One turn sends every row of this set to another row. A few are shown first. Where does it send the rows asked after them?
fubok: [  9.4  15.5  -4.1  -1.0 -19.0   1.5 -36.1   4.6  37.5 -24.2   3.8 -31.2
  18.4  26.5  -0.4  11.7   9.1 -21.0 -12.1 -28.8  -2.1   2.8 -18.9]
tas: [ -6.4  41.6 -10.4 -11.4 -27.5 -16.7 -21.4   6.5  10.9  53.7  -4.4   8.4
  29.2  19.7 -20.8  19.9  18.3  -2.0  13.0   1.5   2.1   3.6  16.5]
regop: [-52.5 -35.2   1.9  24.1  -5.3   2.3  -3.8  -3.8   4.2   5.1  -3.9 -55.9
 -32.4 -17.2 -44.8  -9.3  -3.8 -47.6  23.5  -6.3   7.1 -18.6   5.1]
dazus: [-25.4  13.1 -20.6 -48.6   1.8  -9.6 -17.0  19.9  -0.3  14.0   1.7 -37.3
  -3.3 -39.0 -25.4  13.3  40.3 -30.3 -16.5   1.1  -1.2 -33.1 -25.7]
rufel: [-33.7 -16.2 -26.0  33.3  55.7 -20.9 -21.5 -20.3 -12.3  17.3 -12.9  -6.4
 -25.9  15.5   0.3  13.6  -6.7 -13.9   2.8   9.9  38.0  14.4 -12.9]
manu: [  8.2 -17.7   5.1  26.5  -9.3 -12.0 -12.2 -41.5   7.5 -17.6   0.8 -29.0
 -30.0  -9.8 -13.9   0.9 -21.8 -33.6  -8.3  19.1   5.8  18.8 -31.4]
met: [  3.0  38.6 -13.6  -4.7  47.9 -26.3   0.8  28.6  20.8  47.1   6.9  -1.0
  -2.5 -17.7 -13.7   5.5  16.5   6.1 -17.4 -18.2  25.4 -28.2  -4.9]
sep: [  0.6 -18.4 -27.8  -8.4 -13.4   7.0  28.5  11.4 -24.5  -2.2 -18.8 -43.0
 -47.0 -24.4 -24.2   5.4   4.1  -2.7   5.9  30.6 -17.3  -0.2   7.0]
vanit: [-46.5 -34.5  -7.9  38.7   1.2  -2.4  -3.3 -14.8   6.8   1.7  -7.4 -50.9
 -27.2 -15.2 -43.0 -20.3  -4.2 -38.7  22.6 -24.4  11.4 -16.2 -11.0]
Zitif: [ 17.4  23.0  -7.7  -1.1 -21.9   9.9 -32.4  -1.1  37.1 -13.6 -10.8 -34.8
  16.5  14.1 -17.7  17.4  17.3 -24.7 -25.3 -38.6   3.7  17.9   0.8]
tuf: [-19.3  25.1  19.5 -12.7  -4.6  -1.9   7.4   4.2  16.3  14.9  -3.6 -15.1
  27.3 -27.8 -14.4  27.0  -9.5 -22.6 -14.3 -23.6 -39.0  43.3   6.3]
Tiz: [-40.6  40.0 -20.3  -7.4  11.5 -40.9  -7.7 -14.5   9.3  38.4 -39.5   0.1
  -3.4   5.2  -8.5  22.4  38.5 -10.8 -27.9 -27.9  38.6   3.0  -0.6]
Tigu: [-37.0  35.5 -15.3  -1.6   3.4 -39.5 -15.9 -14.0   4.8  36.8 -40.0 -10.8
  -5.5  14.0 -12.1  27.4  49.7 -24.2 -21.0 -30.9  38.7   2.0 -11.2]
nez: [-39.6  25.4  11.3  23.1 -17.6 -13.2   6.2  17.8   5.1  18.0   4.7 -47.6
 -10.5 -40.0 -29.0  -5.3  37.3   1.5 -26.3 -38.8  19.0 -27.3  -6.9]
Kuvad: [  3.6  55.1  -4.1  -6.8  41.9 -31.4   4.0  28.9  13.8  34.7  10.7   6.2
 -11.7 -26.0  -6.9   5.3   7.7   4.0 -12.6 -12.1   9.3 -26.6  -4.9]
madas: [-34.0  40.0  -2.5  16.0  16.3 -15.2  -2.2  27.8  16.1  17.6 -31.8  13.9
   6.8  24.3   9.3   1.2  17.7 -23.8   3.8 -52.1 -30.1 -12.8   4.5]
Sase: [  4.7  36.9 -14.0 -11.6 -23.1 -16.0 -14.7  12.8  15.7  62.9  -1.2   0.5
  31.2  14.0 -18.3   9.9  19.7 -17.0   7.1  -4.8   3.6  -0.1  24.0]
nubip: [  4.0  55.3  -0.4  -1.6  49.0 -27.7  -7.7  22.4  13.5  45.5   4.8  -5.8
 -10.1 -14.9  -6.8  10.0  17.3   0.5 -17.9 -13.5  15.4 -34.3 -10.8]
zapim: [-10.1 -31.0 -31.9   7.5 -19.8   3.0  15.3  16.7 -25.7 -10.8  -9.5 -33.4
 -47.3 -24.2 -19.1   1.2   3.8  -8.5  -3.0  22.9 -23.8 -10.1   8.0]
ruv: [-26.7  15.6  -8.9  28.3  -1.7  12.7 -14.2   9.0   0.7  36.3 -19.6 -17.1
 -52.7  23.3 -15.1 -15.7   1.7  -7.1  59.4   0.4 -20.8 -11.5  -3.0]
kiga: [  8.0  20.3  18.9  10.6  39.5 -10.1  11.3 -12.1 -25.2  34.0 -22.4 -30.5
 -45.8   4.1   1.1  -6.7 -16.4 -16.9 -15.8  19.1  28.1   2.0  23.8]
nis: [  3.1  29.5 -16.1 -20.0 -22.1 -30.1 -19.4  10.8  18.0  59.2  10.6  -4.4
  24.5  17.1 -19.3  21.4  15.5 -16.9   3.1   7.4   1.6  -0.4  17.8]
Gisu: [ 11.3 -25.6  -2.5  25.9 -14.7 -16.9 -19.2 -44.5  -0.2 -17.7 -19.0 -29.1
 -18.0  -6.4  -6.8   3.3 -14.6 -33.6 -13.9  23.1   1.4   8.6 -18.1]
kirem: [-52.6  14.7   1.3  11.4 -22.3 -13.6  17.2  10.0   2.2   1.2  -0.1 -23.2
  -0.1 -39.6 -12.2  -7.0  36.4   1.1 -29.5 -43.3  15.9 -27.6  -2.9]
Bunan: [-37.3 -13.0  -9.0  35.3  47.5 -31.3 -11.9 -25.2 -12.8  16.4 -25.9 -12.2
 -27.2   4.3  14.0  29.4   1.0   6.6   6.1   5.9  29.9  19.7  -8.6]
Kede: [-20.0 -13.2  33.4  15.1  17.4  24.9  -0.2  -6.3  -3.5 -13.4 -10.7 -46.4
 -28.4 -23.6  -6.7  22.6 -23.1  -7.7  21.7  -7.7   2.8  35.3  13.2]
Tegob: [-10.5 -27.6 -34.6   1.4  -8.0  -2.2  18.6   8.7 -33.3  -2.4 -15.2 -46.6
 -43.9 -38.2 -22.7   7.2   4.4 -12.5   6.1  18.6 -23.5  -2.5   3.0]
lutu: [-32.8  42.5 -12.5   5.3  12.5 -26.9  -3.1  19.3  15.5  19.8 -23.7   9.7
  12.3  31.2   9.2   5.3  14.3 -17.9  15.9 -43.8 -33.4 -18.5  -2.1]
tavif: [-31.3  13.6 -44.5 -44.7   4.4 -19.0  -4.3  13.9   6.0  -3.4 -11.3 -21.8
 -15.1 -40.7 -28.4  23.2  31.5 -30.4 -22.6  -3.2  -2.2 -28.7 -20.0]
pudas: [-44.5 -25.6  -7.6  32.8  -8.5   9.1   2.6 -11.0   8.7  -4.3  -0.5 -53.8
 -37.6 -15.9 -45.1 -19.8   0.0 -37.5  20.4  -8.9  17.9 -21.6  -5.1]
Niror: [-20.6  33.0   8.8  -2.3   8.8 -15.4   2.0   5.1  30.8  -0.1   6.7 -23.8
  21.7 -21.6 -20.7  32.2 -13.9 -11.7 -12.2 -20.8 -44.9  30.7  -9.6]
vene: [ 19.4  18.1  14.7   1.6  42.6   5.7  -5.9 -22.2  -6.7  36.0 -18.0 -13.2
 -51.9  -0.7  -6.9  -9.9 -18.1 -26.9 -15.0  14.7  32.3  -6.6  11.8]
faz: [ -9.4  -8.0 -34.6  19.0 -20.9 -15.8  25.0 -16.7   0.1  32.3 -17.6 -11.4
 -11.9  12.0 -16.6   6.5  -2.9 -29.3  48.0   1.3  15.8 -16.0  48.3]
gupo: [-38.8  38.8 -13.5 -11.7  14.0 -45.3  -1.2  -8.8   7.7  40.9 -48.2 -12.3
 -10.2  14.2 -11.6  15.1  41.4 -12.1 -31.2 -26.1  25.2  -1.2 -10.1]
miru: [-24.2 -10.1  28.9   9.4  28.5  38.1  -4.9  -0.8  -9.5  -9.1  -5.8 -34.3
 -33.4 -21.2 -17.0  21.9 -25.5  -3.6  22.3 -11.6   2.0  25.9   5.9]
Mog: [  0.7 -16.4 -34.1  23.2 -15.7 -25.4  16.7 -22.2  -2.3  41.9 -25.6  -2.3
 -17.9  -8.6  -5.4  12.8  -5.0 -36.6  48.9   2.5  -6.1 -13.1  30.3]
pid: [-15.7  45.4  -1.3  10.2  13.9 -21.5  -9.2  15.0  10.0  17.9 -27.3  14.4
  18.5  22.2   4.6   6.6   8.9 -27.2  15.5 -47.2 -31.5 -28.8   2.2]
Sulu: [ -8.8 -12.2  19.2   7.4  22.5  26.4  -2.5  -2.2 -11.0 -19.3 -15.2 -41.1
 -37.0 -24.7 -11.3  27.2 -17.4 -13.5  22.8 -14.4   8.6  39.7   4.4]
runiv: [ 11.3 -27.4  -7.2  19.5  -6.6   2.0 -23.7 -39.5   3.2 -18.0  -5.7 -24.2
 -26.6  -5.5  -7.4   4.0 -21.0 -35.8 -13.2  18.1  -4.7  16.6 -26.8]
dud: [-24.2  10.7 -20.9  30.0  11.7  -1.9 -12.3  14.2 -18.1  38.5 -19.8 -16.2
 -39.3  18.4 -19.2 -20.9   2.2 -19.9  47.7   4.0 -44.4 -11.4 -10.0]

met turns into manu
lutu turns into Tegob
vanit turns into Kuvad
And these:
vene turns into fubok
dazus turns into rufel

One turn sends every row of this set to another row. A few are shown first. Where does it send the rows asked after them?
lib: [ 41.2 -17.9 -11.2  13.9 -25.2  -9.7  20.7  -0.7   0.0  35.7  26.0 -12.1
  19.9 -23.8 -12.0 -22.2   5.2   5.0   9.7  21.5 -40.1 -20.7 -11.5  -8.2
 -12.2  10.1 -13.3 -61.4  -5.6  35.1 -26.3 -19.2 -21.6  24.1 -52.0  30.6
  11.3]
dafa: [ 26.6  19.6  -9.0  22.1   0.3  -7.7   6.6   3.0  26.2  13.8  52.2   3.3
   9.7  -2.7 -26.1  -2.7  31.8  18.7   9.9   2.3 -58.2 -34.1 -11.9 -18.2
 -12.7  -2.5  -7.4 -26.7  -4.5  47.6   1.6  -8.3  -0.6  17.0 -33.9   2.9
   0.7]
Fim: [ 14.0 -31.2 -11.3  18.0  16.1  26.1  -9.6 -44.0  21.2  25.1 -36.7   9.5
  -4.6   7.4 -22.2  -2.0 -31.9 -20.2  23.6 -54.8  23.3   9.0 -11.1 -35.9
   9.1 -11.2 -20.7 -23.0  -0.4 -20.2   4.6  22.6  10.6  -1.3   7.4  26.6
  -4.5]
lat: [ 33.0 -24.0  17.0 -36.7  14.5 -11.1  45.6  -5.9 -14.7  15.1 -35.8  12.5
  16.9   6.2  10.8 -19.6 -34.4  14.2  -1.1  -8.2  -4.3 -19.5  -3.0  -7.4
 -12.1 -28.8 -27.4  -4.9  29.4  19.1  18.1  -3.5 -17.3  -6.4  18.6  -6.5
  19.8]
Rebur: [ 33.4 -13.9  24.3   5.1   8.0  -1.1 -14.7 -24.2   1.5  27.1 -45.8  -1.5
  17.2   4.5 -41.1   1.5   0.6 -10.6  -6.6 -41.7  19.5  10.2  14.7 -39.6
  19.3  25.9  -0.5  -0.8  -3.2 -42.5  13.2   0.3 -10.8  17.1  -0.4  26.4
 -23.6]
morup: [ -8.0 -10.7  29.7  12.6 -13.5 -15.2   7.7  14.5 -26.8   3.3  45.4 -18.1
 -11.3  12.2 -20.7  -5.6 -45.2  -2.2  -2.7 -30.4  27.5   2.3  -6.5 -40.3
 -14.8  29.0  12.5  10.2 -43.5 -33.4   5.1  -3.3 -15.9  13.6 -47.0   9.9
 -20.8]
poma: [-24.3  -6.5 -52.3  -1.0 -18.9 -26.8  14.5   6.5  55.1   8.1  16.2  -0.8
  -1.9  -4.1   5.7  -1.2  45.6   8.6  18.9  17.9  17.8 -11.6   4.5  -1.8
 -25.6 -30.6 -20.2 -31.8 -24.1  -3.3  -7.9  12.0 -10.3  -1.7 -32.7 -16.3
   3.7]
seg: [-17.7 -16.4  17.4  24.3  -0.6  18.9  -0.3   2.4 -12.2  -6.3  61.4  -6.9
 -13.3   9.9 -16.9  -7.0 -52.0  -2.4  11.8 -42.9  22.7   1.5 -15.9 -41.3
  -8.0  13.6   0.8   3.0 -34.2 -16.8   9.9   5.3   5.5  10.0 -47.2   7.2
 -13.5]
lubag: [ -2.0 -34.8 -42.6 -24.2 -22.3   2.1  10.3  10.7  25.4  26.8   9.2 -25.9
  19.2 -19.8  -0.5 -20.1  39.8  17.5   6.3  18.0  20.1  15.3   9.7   5.6
   2.1 -12.5 -26.7 -45.0 -25.3  -4.0 -22.0   6.0  -8.3  18.9 -53.6   7.2
   8.9]
Teso: [ 27.8   6.0 -29.2  28.6  -7.4 -44.4  41.6  -9.6  18.4  22.2  32.8   6.0
 -13.6  -3.3  -1.2 -13.8  18.2  -0.3  35.5   4.5 -41.5 -27.4 -24.0 -18.6
 -39.5 -17.1 -18.3 -43.9 -32.4  36.8  -8.8   7.6 -22.4  -3.4 -35.8  16.9
   4.8]
dozon: [ 43.2   2.8 -23.1 -19.7 -14.7 -42.7  24.3  20.5  -9.5  39.0  33.4 -29.6
  -1.6  10.2 -22.3 -16.2  13.0  24.7   0.6  -0.7 -57.2 -19.7 -12.2  -2.6
 -19.2  -6.2 -11.7 -20.5 -29.1  34.2 -19.9  -9.2 -28.6  15.5 -34.4  19.5
   0.4]
Vozo: [ 32.6 -16.5  -7.5 -17.0   7.9 -33.0   7.6 -24.5  17.4  37.1 -48.3   2.4
   1.7  12.7 -16.0  -4.1 -51.5  -6.7   4.7 -46.6  34.0  12.4  16.5 -22.3
 -17.5 -25.2 -18.4 -10.3  14.4 -39.2  17.6   3.7 -23.7   2.6  -9.9  17.9
   3.1]
Pape: [ 33.6 -31.7   4.4  -5.8  31.6  19.1  52.4 -22.6 -22.2   6.4 -27.1  14.9
   8.9   2.4   2.8 -26.2  -3.6   4.4  21.7 -24.9  -6.5  -8.8 -22.6 -27.9
   5.7 -23.4 -33.6  -8.2  -3.4  27.7  24.6  19.6   7.7  -8.8  27.2  11.1
  10.4]
Fil: [ 43.3 -25.7  34.3   4.9   6.7  -1.8  50.2 -10.3 -38.9  15.5 -42.0   4.3
  24.6  -3.1  -9.7 -20.9  19.1  -3.2  -0.9   2.3   0.3 -15.0 -17.5 -35.8
   8.7  16.6  -6.0  -3.5 -11.0   8.8  15.8  -1.9  -3.4   3.4  34.9  18.3
  -4.5]
Veko: [  8.8   4.6  12.0   0.5   0.8 -24.8 -28.3  -8.6  28.6  30.3 -42.7  -6.9
  -9.1  36.0 -26.2  18.9 -24.0  -6.9   6.2 -36.2  15.3  -5.1 -15.3 -36.2
 -19.7  -4.4   5.2   7.0  11.2 -26.3   2.8  18.2  -2.4  -9.7  28.7   3.8
 -22.4]
riz: [-14.6  -2.5 -34.8  11.1 -10.2   1.7   6.2   6.5  44.1  10.0  27.8 -11.3
  14.8  -7.2 -13.0  -1.7  79.6  15.2  12.8  14.0  14.6   1.0  -0.5 -18.8
  -4.9  -9.3  -9.0 -22.7 -34.1   1.5   3.3  17.5  13.4  13.6 -30.3  -3.9
  -7.1]
gez: [ -8.9 -22.1  19.8   8.1 -10.7  -1.8   8.3   5.5 -12.0   4.1  49.1  -7.2
  -5.3   1.6  -6.1 -12.5 -77.1  -0.6   4.4 -32.5  36.5   5.2  -0.5 -28.8
 -21.2   8.9  -2.6 -12.3 -17.4 -25.0   6.3  -6.6 -13.5  13.9 -65.9   5.3
   2.0]
pitaz: [-24.3  -6.5  25.7  21.2 -18.3 -20.6   3.4   9.3  -2.1   0.4  47.4  -6.7
 -19.6  18.0  -4.4   1.1 -65.8  -8.0  11.7 -21.5  32.5  -8.0 -18.5 -37.7
 -38.6  12.1   9.2  -1.8 -25.9 -23.6   1.4   5.0 -15.0  -2.7 -41.5  -2.9
 -13.6]
ful: [ -3.3 -11.6 -39.3 -23.3 -36.4 -31.6   5.2  28.8  18.7  30.3   8.7 -35.5
  13.7  -0.3 -15.2  -7.9  53.9  17.2  -9.9  28.2  19.9   1.8   6.5   1.5
  -9.3  -7.7  -1.9 -19.0 -34.2 -12.9 -21.6  -3.9 -14.6  17.4 -26.8  -0.2
  -1.6]
leda: [ 19.1  -1.8  35.1   0.8  -1.6 -19.9  30.2   0.8  -5.5   9.0 -39.3  14.1
  14.8  13.6   0.5  -1.1  -4.2  -0.9  -1.6  16.4  -5.0 -39.7 -23.3 -26.5
 -18.0  -4.6  -0.1   2.1  24.6  19.1  13.3  -4.3  -8.3 -10.4  48.4 -12.4
   1.2]

Rebur turns into Veko
lat turns into Pape
And these:
poma turns into lubag
dafa turns into dozon
morup turns into pitaz

